Here are some points, each followed by its number:
[ -1 -12  -8  -9  19  27   6 -11   7  15 -40 -45  19  31 -28   2 -17  21
 -11   7 -55   3 -34   7  -4 -49 -18  14 -37 -51   9  10] 0
[ 21   9 -23 -15   3   9   9  85  -4 -24 -22   7  -7 -19  -3  34  34 -28
 -69 -71 -44   2   4  48   5  15  24  19 -25   1 -55  16] 1
[ 16  -6  17  14 -10 -12  17 -22 -33  24  43  37 -20 -20  11  -4  12 -23
  15 -10  54 -28   5 -14 -32  10  16  10  38  29   0  10] 2
[-34  14  59 -47  56   2  47  36 -34 -32 -29  -6  12 -38  12  67 -11  14
  20  -3 -63 -48 -53 -10  48   8  -1  30 -80  -8  13  30] 3
[-62  17   8  22  36  25  41 -13  -1  21 -18  48 -29   1 -24  -6  30 -15
 -67  39 -13  64  35  -1  20   9  24  -7 -24 -30 -71 -19] 4
[ -50  -15   88   -8   71    5   79  -73  -15  -11   -3   73  -18 -127
   76   23    6  -32   76   62   45  -63  -29  -89    4   15  -20   23
   40   43  -27  -11] 5
[ 21 -17 -32  -8  -9  21  53  55 -28 -13  11   9 -18  -3 -13  37  28   7
 -39 -90 -22   8  28  82 -37  -6  19   9  -4 -16 -36 -24] 6
[  5 -32  30 -17   5 -36 -30  40  -3  -7  -8  19  13   7 -30  -5  10   4
   7 -22 -55   3 -21 -15   1 -20  25  26  15 -50 -43 -68] 7
[ 33 -18   4  13 -15  21  63   2 -29  12  45  22 -24 -42  39  25  -5  -6
   5 -17  29 -40  -3  -5  20  37   1 -30 -23  83   1  28] 8
[ -63   65   42   13   68   -8   47 -109   11   44  -10   -5  -22  -39
   43  -60  -20  -44   -9   61    5   48   -9  -76   10   38   -8  -45
  -26    3   72   13] 9
[  9  -7   9  25  -6  -4   4  33   3  -2  12 -20  30  13  -8  26  15 -28
  -2 -63  12 -13 -13  24 -10  -7  31  -6   1   7  -6  22] 10
[ 21 -34 -21  38 -30  33 -25  -1   4  19  26  11 -35 -24  24 -38 -27   7
 -29  -4  82   1  17  39 -54   7  10 -22  54  58 -37  15] 11
[ 19  45  35  19 -34 -42  -4 -49   1  21  76  23  29  -2  50   0   1 -13
  75  -2  41 -28  10 -66   4  16  -9 -30  26  26  60  28] 12
[  4  34 -44  -9 -20   3 -37 -22  24  24 -33 -37  13  49 -40 -33 -32  19
  -2  28  15  32 -42 -15 -11 -11  -9 -15 -14  -3  23  10] 13
[ 76   8 -18 -77  -9  20  17  37 -47 -39  30 -11 -44 -50  36 -12  -6  26
 -82  -1  44 -82  40  37 -13  45  -2 -20  -3  65 -56 -23] 14
[-39  21  55  36  53  23 -49 -18  25 -33 -15 -67 -14   7  58  19 -44  14
  58  -5 -44 -14  -2   8  37  16 -43  27   0  14  33  80] 15
[ 16 -41 -14   3  23  46 -24 -48  12  26 -26  -2 -25 -26 -13 -32   5  13
 -11  68  48  10 -23  12 -56 -34   3  -2  50  11  -1 -18] 16
[ 13 -16 -15 -62   5 -36  -8  -1 -33 -36  -1  23 -12  26   3 -38 -17  82
 -21  12 -51   7  13 -23  42  -8 -37   8  33 -11   0 -69] 17
[-36  -5  13  14  94  26  12  43  20  21 -17 -32 -43  11  50  23  13  -1
 -71 -53 -69 -15  42  57   3  31  21  22 -46 -32 -22   9] 18
[ 17 -54 -17 -46  17  14  -2  44 -15  -5 -38   9  19  32 -35 -31  47  13
 -20 -21 -12 -13 -28  14 -34 -17   1  59  -7 -45 -29  -9] 19
[ -2  -7  40  10  12  15  -6  32  17  -9  14  16  17 -15  21  55  30 -18
  11 -52  -2  22   6  34 -12  -6  43  24  19 -24 -78   8] 20
[ 12 -53  10 -69   9  10  26 -11 -30 -45 -55  29 -10 -23 -39 -29   4  12
  19  38  17 -46 -51 -27  -4   7 -51  31  33  11  11 -20] 21
[  4 -64  21  35 -44 -26   0  18   2   4  40 -18 -17  14   1  -4  13 -24
  32 -64 -22 -17  17   6 -11  24 -10   7  55 -38 -10  -8] 22
[-13  78 -31 -23   9  34  32 -26 -13  -4 -17 -12 -12 -10 -15  22  -5  26
  -9  90  28 -27 -29 -37  38  12 -26 -24 -16  41  50  27] 23
[ -3  -7   4   2 -30 -31 -20  28   6   9  22  28   2  17  -3   6 -13  12
  10  -8 -15   5  14   6 -20 -12  23   4   7 -30 -24 -30] 24
[-18 -23 -32  -8 -58 -52 -16  -1   3 -23  21  15  10  22 -42   9  16   3
  22  43 -19 -16 -16  19  42 -17 -14 -18  -3 -15  44 -29] 25
[ 22  -2 -12  -7 -71 -39  -8  20  21  33  -4  -8  20  39 -63  -4  20  -7
  19 -51   1  20 -27  15  -3 -10  18 -44 -12 -33  28 -32] 26
[-39  66 -52   0  30  62  64 -60 -13  -4  -5 -24  12 -43 -22   1 -13   5
 -30  88   7   4  22 -39  43   6 -48 -30 -27  53  36  18] 27
[ -8 -29  33  44 -13 -57 -26  43   8  24  -1 -15   7 -25   2  47   5 -27
  30 -74   4  48  29  56 -17 -26  54  30  11 -52 -60  17] 28
[  6 -20 -14 -10  14  18  -3  -8  -5   6 -27 -16  10  12  -9  -8   6  14
 -13  35   2   5 -38  29 -12  -8 -18  26 -12 -14   5   8] 29
[  -5  -74   -1   12  -64  -44  -95   35   19  -45  -44 -101   49   92
  -62   36   33   22   74  -52  -98   80  -34   69   46  -36  -45   69
   38 -127   30   15] 30
[  68   39  -72   -9  -93  -33   28  -19  -17   41   29   11   13   31
 -102    0   18    7   78   68   47  -56  -54  -60    9   10  -18  -39
  -30    7   69    1] 31
[ 38 -50   0 -27  28  75   5  34 -37 -43 -86 -37 -14 -19  -5  -2  33  -2
  -8 -20  30 -38 -43  15 -13   6 -33  31  28  17 -59  16] 32
[ -7  33  29   2 -14 -33  -9 -14 -13   5  44 -11  21   9  30   5   3  -9
  29 -26  19  -7  26 -32  14   7  -8 -13   1  25  28  16] 33
Which five points above are nearest to each new point by angle? Their numbers follow each, nearest first.
[ -6  31  57  -9  28 -39 -35  18  27   7 -13 -31  46  36   7  16 -14 -44
  11 -87 -45  31  43 -34 -27 -34  40  42  -5 -26 -19  -1] 28 20 7 10 24
[-17  36  36  11  14 -15  15   5  16   3   2   6  -1  -5  28 -38 -23 -21
   4   0  -6 -11  13 -17   5  23   9 -21 -13  22  -3  14] 9 33 12 5 15
[ -2 -26   9 -12  37 -10  21  42   0   8   1   2  20  26  15  25   5   6
 -33 -87 -84  24  28  34  -5 -17  21  25 -55 -46 -37  -1] 18 1 6 20 28
[  58  -32  -77   69  -32   73  -63  -15    3   17   64   38  -55  -24
   68  -59  -39   15  -36   25  127  -28   50   68 -123  -11   32  -53
   75  109  -78    9] 11 16 2 14 8
[-31  59 -61  36   1  57 -22 -54  -4  16  -5 -18   7  16 -16  -1  -2  25
 -36  39  20  51  37   2   3 -27 -20   4   6   9  37  38] 27 13 23 9 16
[ 33  33 -16 -17 -28  -3   7  13 -28 -33   5   8 -23 -30   4 -27  10  -1
 -31  28  31 -36   2   1  12  23 -32   6 -13  51   5 -25] 14 23 8 21 27
[  5 -11 -47  30 -38  -1 -63 -10  68  12   8 -44  10  -2  -2   9 -33  33
  48  27  11  42 -71   3  23 -20   1 -66 -55  49 106  90] 13 31 15 23 25
[ 30 -52   7 -57  11   7  17   5 -50 -21 -40  33   8 -32 -23   5  12  39
  40  65  -2 -44 -48 -36  -1  -8 -35  27  16  40   4  -9] 21 32 5 29 17
[  9  -7  -9   0  -2 -12  -5 -23  23   4  -7 -12  20  -4 -30  -8   4  15
  30  34  30  18 -62   4 -22 -20  28 -35 -48  11   1  10] 13 31 29 16 26
[-10  49   9  18  18  -9   8 -18   1  27  18   8 -13   0  27  -8 -17 -15
 -24  -4  -3  39  58  -3  -7  -2  37   0 -46  -3  -6  -5] 4 9 18 33 28
[ -9   3 -14  19 -18  39 -82   5 -21  -9 -26  -1   6  -6  -4 -58 -32   5
 -26   6  77   8  20   7 -73 -13   5  20  51   5 -35 -10] 11 16 32 13 2
[-21  28  28   9  43  14  18 -21   2  -6 -16 -15 -30 -14  12 -32  12   2
   8  33 -17 -25  22 -20  46  35  -9   3 -40  12  22  17] 9 27 23 15 3
[ 56 -70 -81 -50 -11  67  -1  19  -5 -51 -58   3 -27   4 -55   2 -20  43
 -18 101  42 -44 -78  74  -1 -16 -46   7  39  29  32  29] 29 21 32 16 23
[  6  -8  16   8  47   5  11 -13  17 -49   9 -43  16 -11  47  17 -13  -1
  41  -9 -31  -6  25   6  42   4 -37  27  26  -9  79  41] 15 3 33 30 12
[-40 -12  22   4 -10 -79  72  -6 -22  64  28  48 -28  37  32  -9  21 -36
 -33 -60 -75  40  95 -19 -10  11  32 -26 -53 -14 -43 -58] 4 24 18 6 28
[  1 -23   4   1 -27 -44 -21 -52   5  21  49  55 -14  13 -10  -5  14  11
  66  12  -3  38   4 -17  15 -18  16 -38  17 -28  37 -65] 25 24 12 26 31
